Some points, each followed by its number:
1.55;-1.01;0.42;-0.77;-1.13;-1.03;-0.66;0.64;-1.16;0.81;-0.50;-0.94;0.90;-0.92;1.38;-0.65;1.15;-0.56;1.75;1.49;-1.04;-1.13;-0.89;-0.49;1.17;-1.46;1.69;-0.85;0.78;-0.18;-1.20;-0.94 0
0.57;0.30;-0.05;0.71;0.13;0.07;0.80;-0.14;-0.32;-1.69;1.39;0.71;-0.27;1.33;-0.27;0.84;-1.17;1.38;-1.42;-0.49;2.54;0.41;0.43;0.85;-1.53;0.67;-1.07;0.79;-0.25;-1.66;0.32;0.83 1
1.96;-0.70;0.74;-0.48;-1.36;-1.35;-0.92;0.78;-0.32;1.00;-1.05;-1.24;1.20;-0.51;1.13;-0.60;1.26;-0.80;1.69;2.12;-1.22;-0.38;-0.99;-0.50;1.05;-0.79;1.41;-0.72;0.95;-0.29;-1.94;-0.50 2
-1.34;-0.83;-0.43;0.90;1.06;0.55;0.36;-1.37;-0.12;-1.48;2.26;1.79;-0.92;0.84;-0.10;0.93;-0.38;0.74;-1.29;-1.46;1.15;0.54;0.96;1.54;-0.92;1.90;-0.79;1.60;-1.12;-0.96;1.72;0.64 3
0.45;0.77;1.54;-0.77;-0.64;-0.89;-0.89;1.67;1.26;0.92;-0.41;-0.72;0.34;-1.08;0.28;-0.47;0.33;-0.47;-0.01;0.51;-0.92;-1.39;-0.35;-0.98;0.28;-0.53;0.56;-0.41;0.65;1.20;-0.51;-0.53 4
-0.43;-1.51;-1.02;1.58;-0.21;0.75;0.20;-2.42;-2.50;-0.67;2.40;1.48;-2.11;1.14;-0.64;0.02;-0.50;0.09;-2.18;0.56;0.21;0.33;1.29;0.64;-1.32;1.55;-0.06;0.41;-0.85;0.46;2.49;2.06 5
-1.20;-0.14;-0.89;0.35;-0.01;1.24;0.66;-0.81;-0.97;-0.42;0.79;1.10;-0.59;0.55;-1.10;0.24;-0.83;0.79;-0.32;-0.24;0.61;0.56;0.70;1.15;0.14;0.51;-0.38;0.53;-0.60;0.16;1.04;1.39 6
-0.11;1.87;-0.04;-0.10;-0.08;-0.10;-0.22;0.05;1.45;0.46;-0.19;-0.19;-0.20;-0.19;0.05;-0.26;0.00;-0.26;-0.06;0.07;-0.14;-0.06;-0.14;-0.27;0.16;-0.21;0.28;-0.16;0.41;0.30;-0.03;-0.10 7
0.87;-0.20;0.10;-1.13;-0.56;-0.96;-0.20;0.90;-1.04;1.51;-0.54;-1.39;0.67;-0.49;2.24;-0.34;2.05;-0.42;0.88;1.23;-1.04;-1.46;-0.15;-1.65;0.78;-0.42;0.91;-0.66;1.55;0.47;-0.48;-0.21 8
-1.43;-0.22;-0.19;0.64;1.39;0.53;1.85;-0.56;-0.09;0.64;0.85;0.29;-0.38;2.42;-0.56;0.07;0.16;0.19;0.16;-0.09;0.72;0.32;2.14;0.49;-0.58;1.86;0.29;2.07;-1.17;0.79;1.11;0.46 9
-1.14;-0.25;-0.60;0.28;1.21;0.23;0.23;-1.19;-0.20;-0.63;0.24;0.14;-0.47;0.22;-0.25;1.30;-0.87;0.21;-0.23;0.00;0.36;0.35;0.23;0.28;-0.27;0.16;-1.21;0.27;-0.86;-0.16;0.33;0.36 10
0.65;-0.03;2.00;-0.94;-0.53;-0.32;-1.28;2.06;-0.62;0.45;-0.36;-1.15;0.86;-0.74;0.61;-0.72;0.76;-0.89;0.75;0.71;-0.59;-0.17;-0.81;-0.67;0.50;-0.73;0.79;-0.69;0.77;0.92;-1.03;-0.80 11
1.01;-0.56;0.12;-0.75;-1.29;-1.19;-0.64;0.40;-0.95;0.16;-0.83;-0.96;1.81;-1.35;0.63;-0.81;0.53;-1.06;0.64;0.87;-0.25;-0.86;-0.34;-0.66;0.54;-1.02;1.27;-0.89;0.20;-0.18;-0.69;-0.77 12
1.33;-0.23;-0.79;-0.80;-1.13;-1.87;-1.89;0.47;-1.77;-1.37;-1.22;-0.25;2.14;-1.90;0.74;-0.52;0.46;-0.60;0.56;1.58;-0.85;-1.61;-1.25;-2.41;0.81;-0.34;0.88;-0.25;0.59;0.52;-1.11;-1.10 13
-0.19;2.10;0.37;-0.24;-0.27;-0.25;-0.30;0.19;2.06;0.56;-0.23;-0.26;0.15;-0.44;0.03;-0.27;0.25;-0.30;-0.13;0.33;-0.22;-0.23;-0.20;-0.32;0.07;-0.34;0.47;-0.47;0.65;1.03;-0.41;-0.24 14
-1.43;-1.10;0.81;2.51;1.33;0.52;1.19;0.10;-0.14;-0.05;0.29;0.88;-2.39;-0.18;-0.28;1.37;-2.11;0.33;0.21;-0.42;1.33;0.41;1.04;0.02;-2.06;0.56;0.69;1.76;-2.52;-1.46;1.18;0.08 15
-0.13;-0.12;-1.14;0.32;0.01;1.49;2.03;-1.80;0.07;-2.00;0.17;1.85;0.71;2.01;0.31;1.11;-0.10;1.78;-0.14;-1.47;0.39;1.39;0.25;0.13;0.06;1.12;-0.45;1.86;-2.11;-1.02;0.55;0.64 16
-0.76;-0.86;-0.17;0.98;0.72;0.99;0.81;-0.42;-0.37;-1.11;1.02;1.46;-1.17;1.40;-0.96;0.32;-1.09;0.55;-1.15;-1.40;0.55;0.72;1.56;1.16;-0.67;0.95;0.07;1.79;-0.26;0.01;0.75;0.50 17
0.83;0.17;0.57;-1.65;-0.92;-0.24;-0.27;1.08;-1.36;1.30;-0.87;-0.60;0.96;-1.50;1.00;-2.38;1.31;-1.63;1.13;1.33;-1.68;0.03;-1.94;-1.52;0.96;-2.14;0.95;-0.15;1.35;-0.59;-1.72;-2.09 18
0.75;-0.28;0.59;-0.60;-0.47;-0.81;-0.68;0.87;-0.04;1.49;-0.50;-0.92;0.58;-0.58;1.20;-0.86;1.51;-0.49;0.83;0.73;-0.67;-1.23;-0.76;-0.66;0.59;-0.94;0.76;-0.94;1.68;0.28;-0.86;-0.32 19
Which point above is nearest to each new point? Its number follows each.
-0.71;0.35;-1.26;1.10;0.11;0.52;0.76;-0.80;-0.09;-0.60;0.84;1.25;-0.72;0.40;-0.65;0.34;-0.20;0.18;-0.31;-0.74;0.51;0.52;0.66;1.04;-0.27;0.89;-1.23;0.75;-0.14;0.19;1.23;1.04 6
0.87;-0.61;0.10;-0.75;-1.19;-1.16;-0.56;0.36;-0.94;0.34;-0.87;-1.00;1.81;-1.27;0.61;-0.86;0.64;-1.14;0.77;0.90;-0.39;-0.87;-0.21;-0.68;0.63;-0.93;1.38;-0.79;0.13;-0.01;-0.64;-0.81 12
0.74;1.45;1.22;-1.57;-0.82;-1.12;-2.81;2.22;1.89;1.19;-0.06;-0.10;-1.12;-0.33;0.47;-0.49;-0.10;-0.17;0.32;0.68;-1.91;-0.63;-2.74;-2.04;-1.03;-0.09;1.26;-0.31;1.11;0.58;-0.17;0.01 4
0.80;-0.38;0.54;-0.59;-0.43;-0.76;-0.67;0.87;-0.10;1.60;-0.49;-0.91;0.64;-0.57;1.29;-0.88;1.67;-0.39;0.92;0.87;-0.65;-1.23;-0.78;-0.61;0.65;-0.96;0.82;-0.91;1.81;0.14;-0.81;-0.29 19
0.20;0.34;-0.23;0.13;1.25;0.36;0.12;-0.11;0.85;-0.30;0.60;0.27;0.15;0.16;-0.64;1.95;-1.52;0.24;0.02;-0.91;0.43;0.35;0.72;0.11;0.04;0.52;-0.13;0.16;0.21;-0.03;0.40;0.28 10
0.14;-0.93;0.63;2.08;0.23;0.36;0.44;-0.77;0.52;-0.55;0.86;2.71;-1.78;0.38;-2.02;0.14;-2.15;1.34;-1.67;-1.53;2.35;1.39;0.89;1.11;-1.06;0.91;0.40;0.40;-1.95;0.82;0.55;0.39 17
-0.45;0.43;2.16;0.11;0.95;0.12;0.07;-2.08;1.87;0.10;0.01;0.14;0.29;1.13;-1.61;0.59;-0.98;0.10;-1.88;-0.87;0.16;0.32;0.07;0.13;-0.19;0.09;-2.53;0.12;-0.56;-1.52;-0.17;0.34 10
0.19;0.98;2.15;-0.53;-1.26;-1.20;-0.37;1.00;1.51;0.01;-1.78;-1.97;0.50;-1.24;0.20;-0.41;-0.03;-0.92;0.62;0.46;-0.56;-2.29;-0.05;-0.32;-0.40;-0.50;-0.08;-0.38;0.12;1.46;-0.92;-0.65 4
-1.47;1.33;-0.66;0.21;1.84;0.08;0.00;-0.29;0.84;0.11;0.09;0.12;-0.26;0.14;0.00;1.66;-0.30;0.01;-1.24;-0.46;0.26;0.20;0.13;0.05;-1.79;0.13;-1.06;0.17;-0.82;-0.92;0.23;0.31 10
0.76;0.78;0.53;-0.26;-0.30;-0.40;-0.13;0.60;0.26;1.71;-0.34;-0.25;0.71;-0.19;1.11;-1.53;2.54;-0.36;0.66;0.69;-0.30;-0.46;-0.61;-0.19;0.82;-0.29;0.68;-0.68;1.84;0.66;-0.24;-0.31 19
0.12;0.35;-0.86;0.11;1.53;0.26;0.20;-0.88;0.30;0.26;0.27;0.02;-0.42;0.04;-0.20;1.88;-0.33;0.06;-0.79;-1.80;0.41;0.15;0.46;0.20;0.13;0.31;-0.18;0.24;0.14;-0.42;0.28;0.19 10
-1.24;-0.29;-0.97;0.42;0.06;1.38;0.74;-0.91;-1.12;-0.51;0.87;1.18;-0.66;0.65;-1.11;0.31;-0.85;0.92;-0.35;-0.31;0.72;0.67;0.82;1.32;0.06;0.62;-0.42;0.61;-0.70;0.02;1.15;1.52 6
-0.39;-0.35;-1.31;0.26;1.16;0.21;0.13;-1.60;0.15;-0.93;0.17;0.40;-0.56;0.12;-0.30;1.15;-0.71;0.03;-0.52;-0.33;0.34;0.28;0.25;0.26;-0.56;0.21;-0.90;0.32;-0.64;0.50;0.20;0.26 10
0.80;0.05;0.34;-1.48;-0.82;-0.08;-0.13;0.96;-1.27;1.13;-0.78;-0.49;0.77;-1.32;0.92;-2.10;1.08;-1.46;1.02;1.25;-1.54;0.05;-1.78;-1.31;0.83;-1.97;0.83;-0.06;1.25;-0.60;-1.44;-1.92 18
0.34;0.51;0.77;-1.96;-2.20;-0.61;-1.79;1.37;0.61;0.42;-0.23;-0.18;0.19;-0.77;0.52;-0.91;0.17;-1.06;-1.07;0.35;-1.52;-1.79;-1.82;-1.02;0.36;-0.29;-2.22;-2.35;-2.11;2.78;-0.45;-0.19 4
0.61;-0.06;0.13;-1.03;-0.52;-0.89;-0.17;0.71;-0.91;1.50;-0.50;-1.28;0.62;-0.44;2.11;-0.12;1.70;-0.34;0.85;1.05;-0.95;-1.35;-0.12;-1.53;0.52;-0.38;0.78;-0.60;1.51;0.30;-0.31;-0.18 8
-2.62;1.60;0.31;0.37;-0.05;0.20;0.19;-1.76;0.63;1.12;0.10;0.24;-0.08;0.20;0.22;2.51;-2.66;0.66;0.35;-1.26;0.27;0.14;0.22;0.12;-2.60;0.14;-0.93;0.25;0.90;-1.77;1.89;0.33 10
-0.26;-0.05;-1.25;0.39;0.10;1.68;2.24;-1.98;0.18;-2.22;0.22;2.07;0.70;2.23;0.23;1.25;-0.20;1.96;-0.28;-1.70;0.49;1.58;0.33;0.18;-0.02;1.32;-0.62;2.07;-2.32;-1.08;0.69;0.76 16
0.37;0.33;0.85;-1.99;-2.16;-0.69;-1.74;1.29;0.49;0.25;-0.27;-0.33;0.37;-0.74;0.53;-0.97;0.22;-1.01;-0.92;0.39;-1.45;-1.73;-1.80;-1.02;0.37;-0.27;-1.98;-2.30;-1.88;2.67;-0.44;-0.22 4
-0.48;0.44;2.18;0.08;0.97;0.15;0.06;-2.09;1.87;0.14;0.07;0.11;0.34;1.15;-1.56;0.60;-1.04;0.14;-1.92;-0.90;0.17;0.29;0.05;0.12;-0.17;0.05;-2.55;0.11;-0.60;-1.54;-0.15;0.31 10
0.22;0.95;2.20;-0.56;-1.21;-1.15;-0.42;1.14;1.44;0.05;-1.70;-1.91;0.51;-1.25;0.21;-0.42;0.01;-0.94;0.60;0.46;-0.57;-2.16;-0.07;-0.33;-0.34;-0.55;-0.03;-0.44;0.17;1.43;-0.95;-0.63 4
-0.44;0.46;2.37;0.06;1.02;0.03;0.03;-2.20;2.05;0.16;-0.03;0.07;0.37;1.17;-1.63;0.60;-1.01;0.08;-1.98;-0.90;0.11;0.25;0.00;0.10;-0.17;0.03;-2.64;0.04;-0.55;-1.60;-0.22;0.29 10
0.76;0.24;0.61;-1.58;-0.92;-0.27;-0.33;1.07;-1.19;1.20;-0.88;-0.59;0.89;-1.48;0.93;-2.27;1.21;-1.56;1.04;1.24;-1.62;0.00;-1.84;-1.45;0.89;-2.05;0.90;-0.20;1.26;-0.41;-1.63;-1.99 18
0.18;-0.82;0.61;1.82;0.14;0.32;0.38;-0.68;0.55;-0.37;0.78;2.41;-1.62;0.32;-1.81;0.12;-1.95;1.18;-1.50;-1.38;2.15;1.26;0.78;1.02;-0.97;0.73;0.42;0.33;-1.62;0.74;0.49;0.33 17
-1.49;-0.29;-0.34;0.73;1.51;0.74;1.91;-0.68;-0.12;0.58;1.01;0.38;-0.44;2.56;-0.69;0.22;0.22;0.39;0.15;-0.13;0.80;0.42;2.25;0.60;-0.59;1.95;0.26;2.21;-1.24;0.54;1.17;0.63 9
0.55;0.72;0.43;-1.41;-0.90;-0.19;-0.44;0.38;1.04;1.88;-0.28;-1.36;0.44;-0.41;0.78;-0.14;0.66;-0.91;0.59;0.54;-0.43;-0.47;-0.54;-0.23;0.28;-1.58;0.62;-0.59;2.58;-0.24;-0.28;-0.45 19
-0.83;0.32;-1.43;1.19;0.17;0.61;0.85;-1.00;-0.05;-0.69;0.94;1.39;-0.88;0.49;-0.76;0.45;-0.28;0.24;-0.39;-0.83;0.58;0.57;0.72;1.21;-0.34;1.03;-1.39;0.82;-0.21;0.24;1.37;1.27 6
-0.26;-0.37;-1.20;0.16;1.03;-0.01;0.00;-1.46;0.14;-0.92;0.12;0.35;-0.44;0.10;-0.17;0.95;-0.53;-0.10;-0.29;-0.11;0.32;0.23;0.22;0.18;-0.43;-0.01;-0.68;0.20;-0.51;0.52;0.18;0.25 10
0.82;-0.55;0.50;-0.64;-0.42;-0.79;-0.64;0.82;-0.06;1.67;-0.65;-0.97;0.63;-0.59;1.39;-0.89;1.66;-0.41;0.93;0.87;-0.70;-1.15;-0.82;-0.59;0.68;-1.04;0.81;-0.96;1.78;0.18;-0.78;-0.40 19
